Each path is a new rotation, seen through one point. The rows after it are directions, each followed by how far the rotation turns it, in deg/step (0 if it stays put).
Each turn is a multiple of 5 degrees from 10 to 175, or 0.
Each row of a path follows its step; steps can be skipped.
Path 1:
step 0: 297 -229 -92 -115 7 35 44 -52 -19 18 -7 -30 -44 -202 -99 -180 -167 140
 109 70 -25 139 19 314 374 277 -457 75 145 -463 -89 97 -205 413 -84 51
 32 -38 -212 218 387 43 57 -254
step 1: -119 -276 293 -200 -115 -408 73 -43 -68 85 115 240 72 178 224 -101 -154
 176 11 33 -311 41 10 337 387 -148 -358 -142 274 -68 141 27 40 185 -14
 322 -42 17 14 38 305 38 129 -368
step 2: -275 -54 275 162 -29 -280 192 5 -39 52 99 129 77 -40 191 -388 -10 192
 415 359 100 -96 -29 221 132 -33 -238 62 -92 36 279 442 -254 -77 1 293
 222 -34 -19 218 178 -43 -230 -227
step 3: -12 -319 258 283 136 109 -265 -87 239 140 251 2 -56 221 -36 -507 -140
 -66 202 88 -93 -53 -96 -8 223 -207 -184 26 -208 231 428 191 191 -74 -5
 183 261 274 -14 -165 242 15 -196 -9
step 4: 146 -97 304 -212 411 156 -471 105 367 -219 64 252 195 146 39 -79 -97 127
 395 167 364 -298 97 -2 10 -73 -174 192 -150 18 93 43 -22 -81 -121 235
 78 199 -21 -224 26 74 -179 25
step 5: 140 -9 286 -59 -59 -9 -556 53 -117 -47 110 288 177 219 -369 29 -73 36 -9
 -237 378 29 11 159 255 214 -115 98 -271 -18 -152 157 14 -176 38 217 422
 192 -254 -178 -124 105 128 82
step 6: 279 226 297 13 123 67 -261 58 92 262 271 102 526 114 49 117 227 219 126
 -346 148 -99 -251 316 287 200 96 154 28 18 -66 157 58 -115 -16 -209 91
 -248 -87 -175 -112 216 125 -224
step 7: 214 -102 101 132 -219 -317 -161 394 62 99 71 -119 292 -58 23 471 147
 -141 61 -165 -7 -59 -224 -133 488 123 51 29 14 -112 153 571 -206 -48
 -43 -170 42 -21 -16 -200 -152 135 -74 -25
step 8: 251 -5 -146 236 -133 -102 -17 210 76 70 43 -320 441 130 273 211 62 -182
 130 17 259 252 -457 -205 288 227 -264 20 167 -311 337 -120 122 -275 -25
 75 29 -33 141 43 83 83 -8 32
step 9: 262 -285 -13 76 -228 81 169 632 361 -41 106 24 106 -15 165 51 -81 -162
 49 -174 180 347 245 -96 224 82 -140 170 -145 -371 235 -80 96 -173 160
 135 -258 -54 24 185 65 -122 33 -160
step 10: -137 20 319 158 -96 107 180 358 196 -24 -162 129 -32 258 -46 168 -1 -233
 124 -2 239 149 -22 -129 67 436 -345 -306 -76 -68 114 -130 176 172 213
 211 -260 -121 -254 34 312 -81 130 -364
step 11: 41 -342 531 306 -285 91 163 257 -91 85 -349 375 166 2 175 -149 208 -166
 -47 127 128 2 18 12 -88 42 -167 -56 -359 26 -118 -91 46 96 -164 -154
 -104 -86 -31 128 325 200 152 -274
Directions:
15 -66 70 28 -72 -43 -8 30 -54 -7 23 -65 -29 19 -3 74 -44 -58 -61 30
 -146 46 81 51 118 -117 5 -34 -125 39 -73 -29 64 -100 27 -12 -2 123 -8
 -80 -22 -49 62 11 -> 175
-11 94 71 17 42 65 23 -80 73 -28 43 208 -30 25 30 -95 14 -5 -76 104 -77
 -85 -15 21 -26 -23 -57 -17 -27 -45 15 83 -26 -6 51 7 93 71 70 -60 -12
 -29 43 86 -> 35
-40 -3 51 11 -124 42 -19 -142 -93 -16 -58 -43 50 54 6 56 18 -14 -35 71
 57 15 -37 -28 -43 104 17 -46 -59 -29 -11 -16 -167 -123 -16 87 51 85 27
 91 -6 5 -53 -41 -> 125
17 71 126 76 -41 -44 150 -40 -63 40 -66 27 43 60 -85 4 27 1 95 5 -79 -42
 30 0 26 -17 78 -38 -16 94 84 53 33 51 29 -46 23 -73 -10 56 -112 123 3
 -54 -> 80
-16 49 -6 31 47 17 42 97 -69 -35 78 -11 -91 -57 57 -56 -66 -7 2 21 -13 9
 -61 -69 100 -42 65 -69 68 35 177 -16 -69 -156 -128 26 1 -34 44 4 -30
 -28 -19 20 -> 65
96 9 -12 -62 58 130 34 41 -68 -32 -26 61 25 8 -106 95 -17 51 -63 -12 41
 -17 -23 36 11 -45 51 -121 -26 38 -118 72 38 -24 -120 -28 80 -50 12 7
 148 59 -22 7 -> 55
80 58 8 -7 46 -84 -25 -12 13 -77 63 -84 85 28 6 50 -20 -32 -20 -96 -108
 -20 49 74 -28 106 -38 -42 61 -72 33 57 -44 -12 -72 -126 14 36 4 142 -7
 -31 83 105 -> 45
